In the rows, zero is written as 128.
Y: a few groups of rows, each row roughly a mix of its group's hidden directions
Y (101 x 10)
[[188 108 122 137 128 107 112 128 114 117]
 [177 113 138 161 138 118 126  98 118 136]
 [138 147 149 108 156 124 111 170  99 115]
 [107 135 146 151 149 172 157 133 104 128]
 [137 103 124 178 130  90 108 122 127 136]
 [141 113 143 104 122 152 162 172 115 128]
 [121 107 102 105 112 135 139 146 180 129]
 [148 129 138 129 147 150 164 120  81 115]
 [175 107 146 139 127 130 144 115  93 110]
 [144 154 119 129 130  95  87  98 116 146]
 [ 91 130 139  91 106 157 153 129 125 146]
 [137 122 149 104 144 146 163 149  99  98]
 [116 181 146 115 125 149 128 115 101 111]
 [135 135 136  93 139 128 106 144 135  75]
 [ 94 159 140  94 131 105 128 136 100 145]
 [124 138 163 144 120  95 123 155 144  90]
 [139 137 135 164  97 128 115 135 102 170]
 [ 79 141 112 105 140 111 125  97 124 108]
 [129 151 112 154 131 143 125  78 126 159]
 [ 87 155 109 120 139 110 134  92 114 110]
 [134 107 140 144 135 159 175 137  98 119]
 [105 141 113  96 137 163 133 117  87 124]
 [164 130 127 112 142  94 117 138  86 113]
 [129 107 128 150 114 105  81  94 129 134]
 [128 147 123  96 145 139 138 113 147  77]
 [105  94 134 105 144 104 144 168 127 114]
 [ 76 151 146 117 135 146 130 141 157 125]
 [130 132 137 177 114 103  99 123 104 145]
 [142 100 137 123 138 116 159 180 127 116]
 [162 111 115 121 150 101 160 150 106 112]
 [177 118 122 116 134 104 113 130  96 104]
 [155 157 128  97 153 128 159 127  96 126]
 [ 87 112 139 150  97 124 126 167 139 127]
 [177  92 102 119 122 114 142 140 133 119]
 [103 141 120 130 132  93 130 150 161 165]
 [168 137 160 131 133 165 126 100 113 130]
 [153  99 123 115 125 143 175 147 104 136]
 [132  78 107 112 138 103 148 134 150 110]
 [121 131 147  90 140 142 158 152  97 107]
 [153 104  98 102 117 126 166 131 147 108]
 [123 131 116  97 132 160 164 145  93 144]
 [ 81 151 106  98 120 107 121 106 130 125]
 [112 135 114 151 114 113 107 122 161 173]
 [133 109 143 123 133 153 178 161 133 113]
 [177 116 130 159 110 137 145 136 117 156]
 [173 141 138 173 131 148 127 123 131 148]
 [100 139  88  98 142 150 129 103 146 140]
 [133 107 105 152  96  95 131 162 128 146]
 [135 109 115  92 130 125 175 135 109 103]
 [102 146 126 129 112 107 106 127 144 180]
 [101 153 153 115 152 134 140 105  89 115]
 [158 143 130 115 107 161 149  94 104 140]
 [185 136 139 130 145 103 116 104 136 124]
 [166 137 142 150 120  84 110 127 116 149]
 [180 102 113 132 127 118 140 131  92 133]
 [135 114 118  97 137 119 152 150 151  82]
 [175 129 162 130 128 112 141 152 103 120]
 [145 142 133 134 123 155 140  80 102 153]
 [138 127 115 167 129  96 114  98 154 151]
 [108 127 114 103 110 121  98 147 174 141]
 [157  91 136 128 124 109 111  94 128  96]
 [ 98 138 102  92 149 134 145 129 161 110]
 [116 128 134 156 123 105  99 179 140 134]
 [ 96 151 127  94 151 129 151 134 127  92]
 [141  77 103 127 131 102 142 139 154 121]
 [ 70 113 118 131 112 156 121 136 138 116]
 [ 90 121 133 105 126 162 147 152 133  98]
 [166 111 132 114 118 143 135 116  78 116]
 [153 104 124 169 105 107 117 152 128 152]
 [ 73 146 120 114 122 126 114 137 154 104]
 [ 84 146 124 144 126 121 120 125 169 155]
 [141 102 140 144 110 126 132 109  90 169]
 [100 101 124 141 100 130 123 159 165 145]
 [103 153 148  94 141 145 139 105  98 111]
 [143 147 131 125 160 118 111 154  80 122]
 [ 85 143 122 161 132 142 120 118 162 149]
 [115 134 137  99 138 153 169 157 120 102]
 [ 82 121 108 134 113 129 102 124 168 132]
 [ 94 164 136 146 137 103 103 121 123 158]
 [104 155 139 168 156 115 129 157 116 141]
 [118 115 137 176 113  99 142 146 157 135]
 [ 87 150 142  98 142 140 131 163 144 125]
 [ 94 162 109 109 134 111  97 107 146 117]
 [143 112 164 126 139 133 177 140 127 102]
 [ 94 121 134 129 106 140 154 173 105 136]
 [120 116 135 161 111  98 104 133 172 127]
 [137  96 136 143 140 105 134 182 139 124]
 [153 103 112  88 102 131 133 110 117  99]
 [159  95 107 137  98 139 130  91 135 120]
 [163  77 113 127 114 118 139 144 149 133]
 [101 150 156 137 113 142 120  90 100 144]
 [122  98 123 118 117 144 115 141 186 127]
 [100 122 136 133 114 150 152 155  81 127]
 [ 86 112 118 155 108 123 105 127 165 130]
 [101 150 116 144 135 104  98 135 166 150]
 [120 153 110  94 127 139 133  89 139  93]
 [ 87 146 121  87 133 120 124 134 136  92]
 [140 128 159 103 134 142 146 129  90  91]
 [123 150 168 144 150 144 128 128  83 123]
 [ 86 155 129 127 135  99 118 152 121  97]
 [115 174 125  84 133 106 117 141 126 117]]
one row of each group, then the others: which group is each in?
[111 144 123 138 145 117  96 149 178 118] | T
[162  97 126 167 113 110 106 137 141 142] | Z
[122 122 115 167 118 105  94  98 144 149] | W

[110 109 127 131 112  92  88  98 118 113] | Z
[150 111  90 157 121 117 109  99 150 116] | T
[113 155 124 132 148 110 119 150  92 167] | T
[113 128 103 130 110  96 120 171 152 107] | Z
[135 135 143 129 136 158 166 131  97 165] | Z
[129 114 118 110  93 100 131 123 162 164] | T
[171 155 129  84 147 118 127 125 121 129] | W
[101 150 133 116 150 140 108 174 150 131] | T
[133 153 125  96 125 128 109 128  74 141] | W
